Rotation paths and how fast each direction turns (deg/step):
Each turn is a multiple of 5 degrees from 10 to 175, or 0.
Each row of a path follows its step; steps can be skipped.
path 1
step 5: [ 19   3 -24  14 -13  -7 -24 -14  -5   8  -7  -8  42  -5   7 -23  19  -9
 -23   3  17  15  -1 -17  -5   2   0  30 -19  20  -1  20 -16 -12 -11 -11
 -13  29   6  -6 -11  23  15 -15  13   4  -6]
step 11: [ 11  -4  -5 -10  32  34  -9  -3   4   9  -5   9   4   5 -12  30 -11 -20
   4  -6  14  39   2  13  28   7   5  -6  25  12  22 -20   4  21 -13   9
 -29 -15   9   2  18  -5  17 -10   7  -4  -2]
step 14: [ 10   8 -10 -25  14   3 -12   1   1   4 -12 -34  48 -21  14   6 -14   1
   2   2   9  29   5  -1 -17 -11  -1   3   5   3 -11  10  18   4  11 -31
   1  11 -18 -26  18  13   2 -18  16   6  21]
step 17: [ 24  -7   2  -6  -8  -9 -19   3  30  10  -4  26  35   6   1  11   7   3
 -16   0   7 -22   7  16   0 -14   8  11  -6   2 -13  13  -9  32  12 -33
  10  -3  12  30  -3   6 -24  19  -1 -18  29]
step 19: [ 30 -17   3 -16  -7  17  -8  -8  -8  -1 -19  -5   8  11 -18  20 -26  -4
   1 -15  11 -18 -15   2 -18  -3 -31  -2   1  12 -23 -17  -4   2 -24 -25
   3   0  -8  -6  38  32   5   6 -11  -1 -18]
step 20: [ 22 -21  23 -14  -2  18  10 -22  16  26  -1  28   0  20   3  12 -12  -9
  17  17  12  -4   1 -14  -5  -2 -15  -4  16  20  33 -27 -11   2 -32 -23
  -7   0   6  18  -4  20   0  -2   2  14  -9]
step 21: [ 10 -10  12  22 -19   3  27 -15  15  21   3   7  37  -7  14  21  -5  12
  10  24   9 -16  13  16  21   9   5   6 -15  15 -10  -8  -7  24 -16 -14
  -1  34  12  16 -18  24   0  -5 -10   4 -10]
step 30: [  4   1  -1  23   0  16 -18  29 -12   4  -7 -10  19 -12   0  19 -18  -3
  -5  21   6   1  -8  32   5   2 -19 -12  -4  12 -37 -26   2  22  -8 -15
 -10  24  -5   5 -18  -4  13 -23  33 -14   0]
Speeds:
[  1   2   4   8   3  -7  -2   1   7   0  -5  10  -2 -10   3  -1  -9   1
   6   2  -4  -8  -2  -1   3  -8   2   2   8  -2   6  -6  -8   4   1   2
  -7  -2   5  -7 -11   3   1  -1  -8  -3   1] | 85
[  0   1   6  -4  -5   2   4   3  -4  -7  -2 -11  10   2  -3  -1   2   6
   6  -8   9   0   8   1  -4  -5  -7   1   1  -4   7  -3   3   4   7   9
  -6  -9   9   4  -7  -1   3   0   3  -4  -4] | 25
[ -5   8  -2  -5  -3   6  -9  -5  -4  -2  -4   3   2  12  -8 -10  -2   2
  -5   8   1  -5  -4   1  -3   6  -6  -8   7  -1  -3  -1  -7 -10  -5   2
  -7  -3   2   3  -4   1   4  -1  -5   0   2] | 95
[ -4  -2  -1   1   2  -6  -7  -4   3   5   0  -9  -5   4  -4   6  -4   2
   7   5   4  -8   5  -3 -18  -1   6   6   1   1  -4   2   4   8  -3  -4
  -2  -3   0  10   3   6  -4   0  -7   2   5] | 20
[ -5   7   5  -6  -2   4   2   1  -3   1 -11   3  -2  -7  -3  -4 -11  -8
  -2  -8   4   1  -4 -10  -4   0  -3   0  -6   6   0   5   3   6  -2   6
  -1  -1   5  -7  13  -3   2  -3  -5   7   3] | 85
[  9  -5  13  -2  -2  -3   6   4   1   3  -1  -4  -7   4   0   0  -5  -1
  -3   4   4   3  -6  11   1  -3  -3   4  -4   5  -2   0   0  -3 -14   6
   3  -3  -1   3  -1  -4  -1  -8  -4 -14   4] | 35
[-10  -5   1 -10  -2   0   0   2   2   1 -15  12  -5   4  -2   7  10  -4
   6   1  -7  -1   1   2  -1   0   6   5   0   1   1  -1   3  -7   4  -2
   1  -6   7   3   4   3   3  -2   6  -9  -3] | 160
[ -6  -4  -3   2   3   4   1  -5   5  -4   4   3   3   6  -7   2   3   4
  -3  -6   1   4  -8   3  12  -6   9   0  -3   0   0   6  -1   5   6   8
  -5   5   7   9   3  -1  -5   0 -13  -1   7] | 70
path 2
step 4: [ -3   1 -20  -1   9 -45   8 -26  10  28  13  -5  -9 -18   3  -5  -3 -40
  -9 -17  -2  27   0 -11  22 -23  -8  12  -6  37  13  -9 -21  17  -8  20
   6  17  21   3 -10   3  -2   5  30  -9  18]
step 8: [  3  25  -2  20 -22  -4   6 -15  25 -31  10 -31  -6  28   0   2  -8  -9
   9   6  22 -39   1  -8  -8   7  32 -10 -10 -12 -31  -7  11   0  14  -5
 -15   8  12 -34   6  -5  38  -9  -2  -3  -1]
step 12: [  8 -18 -23  12 -11  18  13 -20 -15  23  -8 -12   1  11   8  -1   7   4
   5  29  21  36   1 -26   5 -24   5   5 -15 -10  -3 -24 -28  -3   7  27
  23  25   1  31  18  12 -32  -2  14  -6  14]
step 13: [ -4 -28 -21  20   5  27  10 -34  -8 -13  23   0 -34  -9   0  22  -1 -36
 -10  -1  11  13  16   9 -15   7  18  -6 -30  10  -6 -11 -29 -11 -13  18
  18  25   5 -11  17  12  14 -22  -6   4  -8]
step 17: [ -2  45  -5  17   1 -25 -12  31  40  18  10 -37  -1  20  12   8  -1  -4
   6  43   4   7   2   7  21 -17 -11 -22   6  10 -10  -8  -6   2  22   9
  21  13  -3   3   5  -5  -1  15  10  -5  21]
step 24: [-10  19   2  -5 -10 -11   7 -14  13  20  20 -49  -8  14  31  -6  17 -13
  29   4  10  23  -3 -33   9  26 -19  16 -15  13  -2   9 -22  -1  13   5
  18   7   8  22  -3  -8  -5 -13  -4 -34  15]
step 26: [ 18  48 -10  25 -17  35  25 -25 -10   6 -17  13   9  11 -18   4   3   3
  -3  19  10   4  22   2   2  -5   4   4 -23   1 -10 -15 -12   0  19   7
   6  37 -12   7  22  -1  15  21  19  31  13]
step 32: [ 20  38 -14  18  -1  41  29 -30  -1 -10   3  10   3  11  16  -1   3  -5
  21  26 -10   9  15   8  13  -7 -24  11 -24  -5  12 -23  -5   4  12 -11
   1  26 -13  17 -10  -8  -4 -37  -2   0  25]
Speeds:
[ -4  -2  16  -8  -1  -1  -5  -7   7  -1   3   1  -1  -1   5   3   3   1
   4  -1   4  -4  10   6   8   8   0  -5   0   0 -12   0  -1   0  -7   0
  -2   1   0   1   4   1   0 -14   2   2  -5] | 130
[  4  -1  -3   6   2   8   3  -3   8  -3  -4   1  -2  -1 -14  -8   3   0
   7  -6   0  -3  -5   2  -1   4  11  -8  -6 -12   4   7  -2  -3  -9  -2
  -5   1   2  -4   6  -3  -1  -2  -1   6   2] | 55
[  0  -5 -10  -2   8  -8   1  -4  -2  -2  -1  11  -5   0  -1   3   1  -8
   1   1   9   1  -4  -1   1  -2   1   6  15  -3  -1  -4  -7  -7  -4   9
  -7   1  -2   3   4  -3  -4  -3  -3   2  -9] | 45
[ -2  -6  -4  -5  -4  -2   1   9   5   6  -2  -4   2  -2   3   7   7   1
   6  -4   3  -3   2  -2  11  -2   2   6   6   3   7   8  -3   1   0   5
   0   4  -8 -10  -3   0  -1  -3  -2   4  16] | 55
[ -6  -4  -2   6   7   0  -4   2   3  -5   3   1   0   8  -5   2 -10   1
  -5   4  -6   6   7  -5   8  -7  -3  -8   2  -3   8   5   1  -3  -4  -5
  10   2  -9  -2  -5  -6  -2  -9   2   0  -6] | 20
[  2   2  -5   7  -1   8  -6   1  -9   0  -1   0  13  -2  -6   8   2   0
   2  -2  -2   2  -3  -2  -3  -2  -1   9  -2  -2 -12   2   3   5  -3   5
   1   3  -4  -7   2   6  10 -11  -4   2  -6] | 55
